In the rows, zero is written as 128.
A: rows in 4 groups, each row roughly a mix of its group's directions
A (124 x 10)
[[149  89 127  90 121 132 110 180 110 124]
 [ 77 162 136 133 124 142 139  94 164 116]
 [134 112 162 148  95 137 101 117  74 118]
 [ 94 104 144 143 127 128 171 166  93 118]
 [140 118 143  85 136 161 110 182 116 137]
 [103 142 166  93 107 126 142  90 121 163]
 [164 120 139 106 145 147 133 184 151 103]
 [120 131 182 156 119 118  94 129 143  88]
 [125 112 142 132 114 131  84 124  67 105]
 [142 143 133 143 113 161 136  73 134 171]
 [ 79 115 115 114 149 143 124 132 126 185]
 [146 136 127 111 115 145  64  98 125 101]
 [ 73 121 166 140  92 129 119 103 116 136]
 [152 118 116 104 171 153 100 143 170 116]
 [147 133 128 160 137 114 100 108 182 161]
 [168 151 142 168  91 128 137 150  97 131]
 [ 76 105 161 102 127 139 107 126 151 156]
 [138  82 128 124 146 106 144  97 146 176]
 [ 83  99 127 166  97 158 111 147 131 129]
 [158 125 111  75 155  89 121 112 144 126]
 [165 166 100 115 121 147 108 112 157 162]
 [ 88 140 128 148 126 163 152 178 120 146]
 [153  82 151 148 151 163 134 162 117 142]
 [122 112 151 133 128  91 121 175 141  81]
 [ 79 108  99 151 137 129 108  92 149 149]
 [165 130  91 153 152 124 109 167 132  96]
 [156 118 143  72 160 131 113 152 153 115]
 [165 113 102 124 106 132 159  82 112 155]
 [127 128 108 151 113  77 176 120 104 116]
 [151  90  92 107 152 142 167 132 125 157]
 [135 110 143  83 170 145 108 158 157 124]
 [118  87 161 133 133 152 169 143 110 163]
 [177 106 121 119 105  83 108 105 117 143]
 [134 165 161 115 116 118 164 169  97 129]
 [102 148 117 147 120  99 148  79 106 160]
 [106 119 120 107 130 148  91 164 158  85]
 [122 156 131  79 126 175 138 110 109 154]
 [173 102 135 131  87  92 152 135 117 147]
 [149 122 136 135  95 101 140 108  76 163]
 [170 158 121 138 123 146 137 113  78 158]
 [134 184 129 173 112 119 148  99 121 132]
 [121  72 125 111 111 121 130 101  97 166]
 [ 97 145  74 102 100 132 124 108 108 108]
 [119 132 129 168 149 100 114 138 177  92]
 [158 111 124  98 118 150  94 169 103 102]
 [101 112 127  93 167 146 124 153 154 167]
 [172 166  85 130 144 117 117 138 161 131]
 [120 148 106 106 186 122 139 117 171 125]
 [114 115 173 136 135 188 143 124 141 147]
 [128 136 148  90 141 111 167 177 153 134]
 [146  93  98  97 128 103 135 133  82 103]
 [144 139 169 151 145 175 112 159 138 105]
 [158 158 154 125 117 103  73 121 128 105]
 [124  72 146 165 157 118 133 133 160 125]
 [128 131 163  85  98 106 130 132  80 136]
 [150 130 193 149  96 132 128 102 136 127]
 [104 192 156 133 121 134 133 120 161 115]
 [ 95 113 118 152 125  89 184 138 134 136]
 [ 70 111 115 126 147 123 129 108 148 171]
 [150 120  98 155 104 137 121  71 115 152]
 [ 83 136 109 131  95  80 125  97 127 135]
 [109 143 137 107  89 149 152 150  78 144]
 [130 135 151 167  90  99 153 109 135  91]
 [145 157 194 124 125 152 124 123 144 150]
 [163 115 110  93 135  71 103 127 131 128]
 [ 90 101  98 127 152  89 161 123 147 144]
 [171 174 126 152 147 117 161 104 137 123]
 [ 92 131  71 140 158 153 122 115 132 108]
 [107 109 158 144 118  98 153 121 177  98]
 [147 144 124 132  88 118 118 113  63 120]
 [166  94  95 116 111  80 127 125 107 123]
 [144  96 135 158 172 103 137 160 137  99]
 [113 149 132  80 131 182 125 108 114 147]
 [114 147 178 166 101 152 130 148 135 153]
 [142 103 102  71 160 119 134 158 134 133]
 [ 82 155 123 129 164 142  84 147 139 119]
 [142 143 153 151 158 114 138  77 122 166]
 [151 118 155  71 148 141 108 159 146 118]
 [110 123 143 178 161 133 128 108 173 114]
 [161  93 139 106 111  87 125 134  97  96]
 [154 152 121 168 117 118 116  93  83 146]
 [136 165 125  84 115 124  97  89 127  98]
 [168 136 133 121 110  97 124 117 151 184]
 [111 141 129 164 120 180 122  80 122 135]
 [112  83 157 167 111 118 108 146 148 100]
 [117 122  63 131 154 103  97 137 136 117]
 [167 124 179 115  96 128 157 110 118 147]
 [157 130 151 110 129 100 175 169 133 105]
 [166 172 125 122 152 122 104 123 167 104]
 [121 138 140  84  83 133 147 121  92 156]
 [108 131 159 166 115 169 115  95 114 101]
 [172 105 100 123 104  82 122 124 118 155]
 [ 98 164 158 133 136 177 135 137 135 162]
 [158 177 141 103 102 122  86 123 117 117]
 [148 154 181 135 119 174 111 149 125 134]
 [155 160 103 173 151 138 138  99 156 121]
 [112 115 138 107 170 127 153 152 179 146]
 [167  91 167 150 150 145  99 146 126 133]
 [139 140 189 128 140  90 131 114 145 156]
 [ 84 132 132 183 109 129 142 100 146 143]
 [152 132 119 193 145 139 164 133 139 125]
 [129 102 156  91 129 145 149 108 104 176]
 [125 123 113 177 103  94  92 118 111 101]
 [145 127  98 100 189 125 129 127 160 140]
 [121 152 177 130 132 168 120  83 138 130]
 [125 100 153 154 142 110 158 178 101 117]
 [115 107 100 136 161 173  98  93 115 128]
 [130 113 172 115 122 143 172 124 124  80]
 [145 161  89 105 161 116 157 124 162 113]
 [133 118 115 137 172 120 105 157 173  95]
 [134 169 140 170 109 102  97 162 136 125]
 [130 140 131 129 126  94 105 172 166  87]
 [102 138 114 167  82  94 137 129 136  97]
 [175 118 115 100 126 131  94 144 110  85]
 [134 137 161 188 101  94 125 115 125 128]
 [179 136 129  90 148 122 148 169 119 113]
 [ 88  82  84 131 132  95 130 121 129 125]
 [131 144 129 144 156 107 165 122 181 158]
 [ 97 105 177 122 133 119  84 108 151 125]
 [135 106 127  98 119 164 153 153  75 132]
 [126 110 136 129 111 123 153  85  86 172]
 [116  97 137 130  92 174  96 145 100 114]
 [104 114 188 162 136 155 141 143 137 127]
 [153 156 104 120 136  96 118  96 173 152]]

one row of each group, then the others: which group is each in?
[125 100 163 163 132 144 120 173  99 110] : <113>
[124 114 148  91 136  87 113  86 156 108] : <41>
[111 114  91 170 153 118 129 128 164  93] : <86>
[144 150 153 118 135 148 147  76 167 148] : <122>

[150  82 109 135 154 179 105 124 137 128] : <113>
[185 146 157 112 122 120 143 150 124  90] : <41>
[149 114 132  87 118 128 127 179  86 121] : <41>
[109 131 104 149 140 122 152 103 181 165] : <113>
[172 170 143 166 156 134 104 121 123 132] : <86>
[141 106 133  91 134  86 113 162 101  98] : <122>
[126 108  96  76 146 158 124 165 134 115] : <86>
[189 142 103 126 130 129 109 126 106  89] : <41>
[102 132 151 175  81 115 158 123 116 125] : <41>
[109 160 140 143 149 118 168  99 143 172] : <41>
[174 117 158 100 107 117 139  86 109 142] : <122>
[116 143  85 172 152 129 134 120 158  95] : <86>
